Each row is where one point has got to under a steady rotation. How many steps took it there?
The counts run from 0 to 877.
+0.64 -0.34 -0.60 +0.43 -0.67 -3.91 -0.48 +0.36 +1.08 -0.72 -4.44 -2.02 +0.90 +1.31 +1.69 -0.07 -2.94 -1.55 -3.93 -2.11 +0.53 -1.05 +1.65 -0.43 -1.28 +1.87 +1.45 +2.28 +0.04 -0.40 +0.27 +0.93 -1.29 +0.02 +0.43 +0.00 +2.87 -0.77 -1.27 -1.41 +0.26 +1.13 -2.18 -0.73 -0.83 -1.52 -2.03 -1.74 +0.22 +0.74 +0.58 -1.67 +2.42 -0.24 +0.67 -0.56 -2.03 -3.19 +0.40 -1.52 +2.20 +0.24 -2.15 -> 765
+3.36 -1.74 -1.09 +1.72 -1.42 -2.56 -0.52 +0.74 +1.87 +0.58 -1.54 -0.91 -0.38 +1.88 +0.25 +3.17 +0.13 +1.59 -2.46 -0.95 +0.44 +0.08 +2.09 +1.07 -0.83 -0.43 -0.75 +1.21 -0.54 +0.51 +2.15 +2.05 -1.34 -1.31 -0.16 +1.19 +3.32 +2.71 -0.86 +0.06 -0.47 +1.83 -2.41 -0.73 -1.07 -3.59 -2.67 -2.37 +0.35 -2.39 -0.33 +1.56 +0.70 +2.52 -0.62 -0.86 -0.24 -1.22 -1.70 -0.61 +1.64 +0.45 -1.51 -> 851
+0.52 -1.67 -0.34 +0.08 -1.53 -3.48 +0.65 +1.63 +1.66 -1.05 -0.64 -0.05 -0.45 +0.76 +0.45 +2.45 -0.70 +1.10 -3.01 -2.15 +2.33 +0.20 +1.29 +0.10 -1.63 +0.91 +1.94 +5.17 -1.37 +0.30 -0.73 +1.88 -1.40 +1.72 +0.27 +0.67 +2.25 +0.20 +1.04 +1.26 +0.11 +2.92 -2.80 -0.66 -0.46 -1.67 -2.15 -4.18 +1.71 -0.19 -0.85 +0.29 -0.13 +0.94 +0.14 -0.96 -0.67 -2.33 -1.76 -1.22 +2.04 -0.02 -0.55 -> 279
+0.56 -1.51 +0.73 +0.55 -0.50 -2.09 -0.92 +0.20 +1.46 +1.25 -2.81 +0.38 +1.77 +0.35 -0.48 +1.68 -1.17 -2.28 -4.07 -1.14 -0.28 -0.35 +1.78 +0.08 -1.50 +0.07 +0.97 +1.45 +0.18 -1.82 +1.15 +1.11 -1.49 +1.89 +1.04 -0.90 +3.78 -0.71 -1.91 -1.77 -0.54 +1.45 -2.64 -1.60 +0.04 -2.53 -2.88 -4.10 -1.25 -0.55 +2.80 -1.20 +1.46 -0.66 +0.93 -1.42 -0.94 -1.94 -0.83 -2.37 +1.45 -0.65 -1.58 -> 747
+3.14 -2.63 -0.87 -0.82 +0.24 -5.62 +0.02 -0.09 +1.02 -0.63 -1.19 +0.30 -1.78 +2.85 +1.96 +1.03 -0.68 -1.22 -1.02 -1.67 -0.71 -0.73 +0.88 +0.64 -1.28 +1.24 +4.07 +4.30 +0.39 +0.89 +0.59 +1.08 -1.73 -1.64 -0.29 +0.01 +2.44 -0.21 -0.81 -1.16 -0.44 +1.63 -2.42 +0.26 -0.69 -1.35 -0.57 -2.19 +0.38 +0.69 -1.93 +1.32 -0.84 +1.11 -0.68 -0.11 +0.17 -2.18 -0.65 -0.74 +2.25 -1.40 -0.12 -> 807
+1.11 -0.31 -2.08 +0.98 -0.12 -2.94 -0.64 -1.09 +1.31 +1.88 -3.73 -0.78 -0.68 +2.54 +1.26 -0.46 -2.35 -1.58 -1.56 -1.34 -2.31 -0.92 +1.70 +0.13 -0.34 -0.67 +0.78 +2.70 +0.25 +0.24 +0.22 -0.50 +0.12 -3.34 -2.07 -0.41 +1.89 -0.11 -1.37 -2.11 -3.55 +1.29 -4.12 -2.25 -2.22 -2.35 -1.22 -1.87 -0.76 +0.40 +0.25 -1.50 +1.77 +0.70 +0.36 +0.06 -1.36 -2.02 -0.25 -1.78 +0.36 -0.94 +0.10 -> 445
+2.96 -0.40 -2.55 +2.76 -2.42 -2.71 -0.26 +0.09 +1.49 +0.79 -4.48 -2.57 +0.04 +2.18 +1.47 +0.65 -1.57 +0.53 -2.21 -0.79 -0.39 -0.64 +1.48 +0.20 -0.78 +0.18 -1.24 +0.74 -0.22 +0.06 +1.44 +0.56 -1.00 -2.14 -0.97 +1.86 +1.68 +2.36 -0.89 -0.25 -0.83 +0.55 -2.50 -0.82 -2.51 -2.32 -1.47 -0.70 +0.92 -1.27 -0.45 -0.20 +2.14 +2.75 -1.57 -0.89 -1.15 -1.83 -1.13 -0.92 +1.23 +0.87 -1.96 -> 876
+2.75 -0.55 -0.14 +1.30 -0.57 -3.94 -0.21 +0.18 +0.37 -0.10 -3.29 -1.41 +0.25 +1.88 +2.16 +1.11 -0.51 -0.13 -3.15 -2.64 +1.19 +0.40 +3.31 -0.94 -1.26 +0.05 +1.25 +0.94 -0.61 +0.43 +1.08 +1.88 -2.08 -2.20 -0.31 +0.98 +3.72 +1.77 -2.40 -0.48 -0.73 +1.37 -0.71 -0.80 -2.03 -2.12 -1.96 -1.32 +0.48 -0.17 -0.22 +0.79 +3.04 +1.63 -0.46 +0.33 -1.10 -0.80 -2.22 -0.01 +2.36 +0.20 -1.19 -> 321
+0.89 -0.33 -2.35 +1.56 -1.97 -1.12 -0.15 +0.34 +1.87 +0.86 -4.89 -1.82 +1.44 +1.09 -0.28 +0.93 -4.02 -1.00 -3.56 -1.72 -0.53 -1.01 +0.82 +0.50 -0.59 +0.76 -1.31 +1.41 -0.12 -1.08 +0.90 -0.54 -0.02 +0.46 -1.06 +1.27 +2.09 +0.53 +0.19 -0.89 -0.87 +0.61 -3.30 -1.24 -1.19 -2.73 -2.50 -1.83 +0.48 -0.78 +0.60 -1.48 +2.16 +1.19 -0.25 -1.68 -1.52 -2.52 -0.47 -2.59 +1.48 +1.09 -1.79 -> 202
+2.39 -2.04 -2.26 +0.79 -1.20 -2.22 +1.35 +0.13 +0.03 +2.02 -1.51 +0.32 -2.09 -0.07 +2.03 +1.81 -0.93 -0.18 +0.18 -1.52 +0.03 -1.39 -0.56 +0.95 -2.26 +0.30 +1.16 +2.96 -0.24 -1.09 +0.79 -0.83 -2.42 -0.22 -2.05 +1.84 +1.99 +1.75 +1.48 -0.64 +0.10 +2.04 -3.84 -0.67 -0.37 -1.37 -0.13 -0.08 +1.93 -2.09 -1.83 +0.68 -0.98 +3.63 -3.74 -1.72 +1.56 +0.55 -1.62 -2.37 +2.31 +0.13 -0.25 -> 146
+1.85 -2.10 -1.13 -1.35 +0.46 -5.54 +0.24 +0.03 +0.63 -0.79 -2.11 -0.84 -1.06 +1.74 +2.23 +0.28 -2.09 -1.50 -0.98 -2.71 +0.28 -1.34 +0.70 +0.11 -0.84 +2.39 +3.64 +4.34 -0.04 +0.03 +0.10 +0.98 -1.67 -1.59 -0.92 +0.57 +2.48 -0.65 -0.33 -1.32 +0.40 +1.46 -2.64 +0.62 +0.02 -0.88 -1.25 -0.24 +1.02 +0.94 -2.08 +0.51 -0.14 +1.28 -0.29 -0.97 -0.62 -2.08 +0.06 -1.70 +2.96 -0.24 -0.71 -> 799
+3.43 -2.40 -2.06 +1.67 -1.72 -2.49 +0.53 -0.08 +1.33 +1.10 -0.91 -0.08 +0.66 +1.99 -0.33 +3.19 +0.05 +1.17 -2.00 -0.59 -0.72 -0.01 +0.11 +1.40 -2.30 -0.37 +0.28 +3.15 +0.82 +0.69 +1.77 +1.21 -1.53 +0.50 -0.07 +0.89 +1.49 +2.11 +1.01 +0.25 +0.43 +1.35 -3.25 -0.91 -1.94 -3.44 -1.49 -3.25 +0.42 -2.58 -0.23 +1.36 -0.60 +3.30 -1.90 -0.52 +1.12 -0.87 -1.45 -1.30 +0.67 +0.67 +0.55 -> 389
+1.42 +0.28 -2.26 +2.57 -0.91 -2.12 -1.30 +0.30 +2.00 +2.35 -4.57 -1.63 -2.52 +1.37 +2.73 -0.45 -2.11 -1.20 -1.19 +0.06 -1.40 -1.47 +0.57 +0.74 -1.56 -0.36 -0.82 +1.31 -0.09 -0.20 -0.12 -0.07 -1.24 -2.09 -1.08 +0.47 +1.64 -0.05 -2.30 -1.40 -2.13 +1.84 -4.50 -2.06 -2.05 -1.40 -0.28 -0.87 +0.33 -0.64 -0.26 -1.80 +1.88 +0.97 -1.90 -0.65 -0.77 -1.42 +0.59 -2.03 +0.41 -1.02 -1.94 -> 662
+3.72 -2.09 -2.13 +0.12 +0.44 -4.42 +0.79 -0.96 +0.19 +1.12 -2.45 +0.11 -1.00 +1.78 +2.23 +1.04 -0.84 -0.94 +0.02 -3.28 -1.39 -0.54 +1.42 -0.20 -0.30 +0.28 +1.76 +2.56 +0.06 -0.48 +1.43 -0.11 -1.20 -3.52 -2.73 +1.18 +3.19 +2.05 -0.37 -1.40 -1.50 +0.58 -2.23 -0.60 -0.87 -2.41 -1.06 +0.24 +0.55 -0.85 -1.28 +1.05 +0.96 +3.19 -1.25 -0.42 -0.02 +0.32 -2.17 -1.22 +2.61 +0.27 +0.07 -> 127
+1.77 +0.92 -1.99 +2.94 -0.70 -1.98 -0.64 -0.40 +1.13 +2.46 -4.17 -1.61 -2.20 +1.01 +2.94 +0.57 -0.98 -0.87 -1.37 +0.03 -1.15 -1.20 +1.12 +0.77 -2.35 -0.96 -1.04 +1.22 -0.25 +0.24 -0.57 +0.44 -1.62 -2.34 -0.92 +0.02 +1.83 +0.87 -2.27 -1.08 -2.47 +2.19 -4.59 -2.31 -2.52 -1.96 -0.41 -0.93 +0.38 -1.10 -0.09 -1.66 +2.27 +1.72 -2.47 -0.06 -0.68 -0.45 -0.23 -1.68 +0.06 -0.65 -1.62 -> 661
-0.82 -1.28 -1.15 +0.33 -1.36 -2.31 +1.38 +0.39 -0.37 +1.55 -1.66 +1.26 -2.15 -1.21 +1.98 +1.46 -1.05 -0.19 -1.02 -1.31 +1.07 -0.20 -0.26 -0.32 -2.89 +0.28 +2.06 +5.91 -1.14 -0.46 -1.60 -0.01 -1.47 +2.00 -0.83 +0.41 +1.54 -0.47 +2.04 +0.20 -0.96 +3.26 -4.21 -1.87 -0.65 -0.65 -0.14 -2.77 +2.26 -0.32 -1.22 -0.78 -0.22 +1.31 -1.95 -1.20 +0.37 -0.90 -2.00 -2.78 +1.88 -0.65 +0.58 -> 483
+0.36 -0.75 -1.93 -0.13 +0.46 -2.60 -0.12 -1.20 +0.91 +1.75 -3.51 +0.55 -0.75 +1.54 +1.28 -0.08 -2.69 -2.00 -0.97 -3.00 -2.13 -0.98 +1.59 -0.21 +0.32 -0.39 +1.02 +3.56 -0.08 -0.86 -0.05 -0.95 +0.10 -2.66 -2.90 -0.50 +2.62 +0.34 +0.28 -1.78 -4.07 +1.03 -3.74 -2.31 -1.24 -2.59 -1.53 -1.36 -0.39 +0.20 +0.15 -1.68 +1.10 +1.25 +1.03 -0.79 -1.20 -1.27 -0.94 -2.30 +1.43 -0.43 +0.73 -> 454
+0.21 -0.86 -0.81 +1.06 -2.64 -2.16 +0.17 +1.37 +1.79 -0.64 -3.13 -1.10 +1.32 +1.35 -0.54 +1.68 -1.76 -0.12 -4.75 -1.21 +1.18 -0.04 +1.22 +0.33 -1.78 +0.65 +0.79 +3.26 -0.12 -0.09 +0.38 +1.25 -0.83 +2.28 +1.10 +0.39 +1.93 +0.32 +0.30 +0.52 +0.13 +1.85 -2.14 -0.72 -1.96 -2.42 -2.73 -4.45 +0.99 +0.14 +0.78 -0.54 +1.36 +0.20 +0.16 -0.86 -1.57 -3.44 -1.57 -1.41 +1.21 +0.71 -1.01 -> 741
+0.26 -1.53 -0.36 -0.01 -0.38 -3.39 +0.56 +0.00 +0.02 +1.56 -0.42 +1.70 -1.02 +0.32 +1.46 +1.97 +0.35 -0.66 -1.68 -0.80 +0.81 +0.43 +0.73 +0.07 -3.18 -0.36 +3.25 +5.57 +0.30 +0.29 -1.43 +1.61 -1.66 +1.37 +0.80 -1.23 +2.33 -0.64 +0.50 -0.23 -0.90 +3.36 -4.36 -2.14 -1.02 -1.03 -0.94 -3.60 +0.60 -0.09 -0.18 -0.33 -0.24 +0.33 -0.68 +0.54 +0.69 -0.98 -1.64 -1.40 +1.16 -1.35 +0.99 -> 265
+1.30 +0.12 -1.76 +1.99 +0.05 -1.77 +0.04 -1.27 +0.32 +3.50 -3.16 -0.03 -1.59 +0.54 +2.20 +0.79 -1.20 -1.55 -0.64 -1.38 -1.54 -0.63 +1.22 -0.24 -1.80 -1.17 -0.19 +1.39 +0.25 -1.28 -0.63 -0.65 -1.48 -2.08 -2.09 +0.15 +2.60 +1.48 -1.36 -1.70 -3.24 +1.48 -4.09 -2.84 -1.97 -2.00 -0.21 -0.57 -0.17 -1.14 +0.79 -1.75 +2.44 +2.29 -2.04 -0.01 +0.26 +0.18 -1.53 -2.47 +0.55 -0.51 +0.00 -> 669
+0.72 -2.42 +0.51 -0.02 +0.36 -2.87 -0.89 +0.55 +1.48 +1.43 +0.00 +2.28 -0.78 +0.57 +0.69 +2.20 +0.66 -0.71 -1.54 -0.61 +0.34 -0.06 +1.47 +0.65 -2.51 -0.33 +3.18 +4.42 -0.45 -0.07 -0.42 +1.62 -1.65 +1.09 +0.74 -1.21 +3.32 -0.96 -0.85 -1.07 -0.64 +3.10 -3.45 -1.53 -0.10 -1.67 -1.33 -4.61 -0.09 -0.61 +0.88 +0.12 -0.73 +0.01 +0.58 -0.61 -0.11 -1.57 -0.94 -1.48 +1.17 -1.99 -0.41 -> 275
+1.47 -1.42 -0.81 -1.60 +1.28 -5.15 +0.08 -0.68 -0.14 -0.17 -2.55 -0.30 -0.56 +1.35 +2.04 +0.09 -2.32 -2.48 -1.09 -3.55 -0.21 -1.41 +1.07 -0.06 -0.92 +2.23 +3.78 +3.04 +0.29 -1.14 +0.30 +0.65 -1.86 -1.23 -0.84 -0.42 +3.26 -0.55 -1.08 -2.21 -0.14 +0.86 -2.53 -0.22 +0.57 -0.95 -1.31 +0.01 -0.44 +0.81 -0.71 -0.73 +0.89 +0.28 +0.15 -0.50 -0.75 -1.85 +0.06 -2.25 +3.23 +0.04 -1.12 -> 790
-0.07 -0.74 -1.59 -0.07 -1.64 -3.45 +1.01 +0.40 +0.38 -0.15 -4.96 -1.03 +0.52 +1.00 +2.10 -1.08 -2.92 -2.07 -2.77 -2.84 -0.26 -0.72 +1.19 -0.78 -1.31 +1.03 +2.39 +3.47 -0.08 -0.67 -0.43 -0.72 -0.80 +0.00 -1.57 +0.23 +1.41 -0.42 +0.79 -0.80 -1.16 +1.02 -1.82 -0.79 -2.37 -0.77 -1.20 -1.16 +1.63 +1.86 -0.52 -1.41 +1.54 +1.29 -0.87 -0.82 -1.76 -2.32 -2.24 -2.06 +1.74 +0.43 +0.01 -> 9
+0.37 -1.29 -2.21 -0.55 -0.66 -4.13 +0.75 -0.49 +0.62 -0.18 -3.20 +0.12 -0.53 +2.12 +1.46 -0.58 -2.66 -1.43 -1.93 -2.16 -1.35 -0.97 +0.61 +0.14 -1.28 +1.08 +3.03 +5.51 +0.46 +0.78 -0.87 -0.41 -0.06 -0.63 -1.22 -0.64 +0.84 -0.46 +0.79 -0.52 -2.00 +1.14 -3.38 -1.40 -2.23 -1.35 -0.72 -2.33 +1.12 +1.52 -0.82 -1.16 +0.03 +0.76 +0.02 -0.20 -1.14 -2.78 -1.30 -1.85 +1.05 -0.53 +1.36 -> 244
+0.37 -2.20 +0.99 +0.36 -0.68 -2.34 -1.00 +1.38 +1.88 +1.82 -1.48 +2.24 -0.03 -0.19 +0.35 +2.19 +0.31 -1.10 -2.60 -0.41 +0.46 +0.04 +1.77 +0.69 -1.71 -0.47 +1.73 +2.34 -0.82 -1.17 +1.20 +1.26 -1.61 +1.67 +1.05 -0.41 +4.12 -0.26 -1.17 -1.50 -0.66 +2.40 -2.02 -1.54 -0.05 -2.08 -2.25 -4.96 +0.09 -0.83 +1.51 -0.36 +0.53 +0.26 +0.74 -1.53 -0.43 -1.45 -1.73 -1.87 +1.62 -1.50 -1.36 -> 511
+1.07 -1.36 -0.26 +0.03 -1.38 -3.27 +0.51 +0.54 +0.11 +0.34 -0.25 +0.03 +0.02 +0.34 +0.31 +2.34 -0.28 +0.33 -2.92 -1.23 +2.28 -0.22 -0.17 +0.36 -3.75 +1.23 +2.54 +3.89 +0.11 -0.38 -0.87 +1.74 -2.58 +3.00 +1.64 +0.14 +2.44 -0.72 +0.74 +0.22 +1.95 +3.02 -4.17 -0.96 +0.17 -1.16 -1.35 -3.19 +0.95 -1.07 -0.58 +0.21 -0.09 +0.90 -1.65 -0.77 +0.81 -1.16 -0.56 -1.73 +1.83 +0.31 -0.62 -> 54
+3.05 -0.26 -0.85 +0.65 +0.64 -3.37 -0.10 -1.30 -1.00 +1.60 -1.95 -1.00 -0.12 +1.09 +2.17 +2.24 -0.49 -0.39 -1.70 -3.03 +0.97 -0.27 +2.09 -0.20 -1.61 +0.50 +0.95 +0.53 +0.03 -0.46 +0.26 +1.77 -2.60 -2.28 -0.17 +0.30 +3.79 +1.72 -2.40 -1.11 -0.55 +1.13 -3.08 -1.31 -0.12 -2.42 -1.70 +0.72 -0.67 -1.66 -0.04 +0.16 +2.68 +2.20 -1.96 +0.74 -0.08 +0.94 -0.83 -1.32 +2.00 +0.78 -1.62 -> 104
+2.18 -0.94 -0.95 -1.08 +1.07 -4.89 +1.09 -2.17 -1.30 +0.35 -1.61 +0.34 +0.05 +1.52 +2.10 +1.14 -0.61 -1.24 -1.54 -3.82 +0.78 +0.35 +1.69 -0.72 -1.85 +1.40 +3.90 +3.43 +0.53 -0.02 -0.44 +1.04 -1.87 -1.74 -0.88 -0.55 +3.15 +0.79 -0.45 -1.10 -0.54 +1.20 -2.85 -1.03 -1.14 -1.39 -1.37 -0.40 -0.23 +0.02 -0.52 +0.07 +1.34 +1.80 -0.80 +0.87 -0.17 -0.08 -2.44 -0.92 +2.67 +0.60 +0.73 -> 793
+0.43 -2.23 -1.05 +0.50 -0.52 -2.11 +0.70 -0.39 +0.53 +3.58 -2.21 +2.98 -0.97 -0.54 +1.39 +1.34 -0.14 -1.43 -0.54 -0.55 -1.82 -0.28 +0.11 +0.69 -2.84 -1.73 +2.02 +3.94 +0.80 -1.21 +0.16 -0.96 -1.38 +1.22 -1.04 -0.60 +2.37 +0.25 +0.72 -1.55 -1.86 +1.87 -3.89 -2.39 -1.69 -1.45 -0.20 -3.04 +0.55 -0.97 +0.66 -0.99 -0.63 +1.53 -1.64 -0.75 +0.49 +0.19 -2.84 -2.65 +0.94 -1.44 +1.50 -> 703
+2.37 -1.54 +0.54 +0.76 -0.07 -3.56 -1.65 +0.22 +1.69 +0.58 -0.79 -0.18 +0.26 +1.43 +0.71 +2.50 +0.25 -0.16 -2.83 +0.16 +0.78 -0.21 +1.44 +0.99 -2.32 +0.65 +1.76 +1.77 +0.23 +0.66 +0.68 +3.07 -2.09 +0.48 +2.36 -0.45 +3.62 +0.18 -2.89 -1.59 +0.44 +2.33 -3.21 -0.92 -0.22 -2.61 -1.75 -3.73 -0.83 -1.38 +1.26 +0.39 +0.76 +0.09 -0.28 +0.27 -0.24 -1.53 +0.41 -0.80 +1.57 -1.27 -1.84 -> 73
+1.02 -1.90 +0.06 -0.37 +0.11 -3.92 +0.89 -1.03 -0.49 +1.73 -0.85 +2.15 -0.05 +0.32 +1.20 +1.75 +0.14 -1.80 -1.93 -1.43 -0.15 -0.12 +0.55 -0.14 -3.67 +0.50 +4.51 +4.12 +1.11 -0.34 -0.21 +0.99 -2.40 +1.44 +1.00 -1.36 +2.58 -0.42 +0.03 -1.13 +0.07 +1.89 -3.54 -1.40 -0.96 -1.47 -0.22 -3.37 +0.16 +0.17 +0.77 -0.32 -0.52 +0.80 -1.16 +0.41 +1.08 -0.07 -2.64 -1.80 +1.43 -1.30 +1.50 -> 38
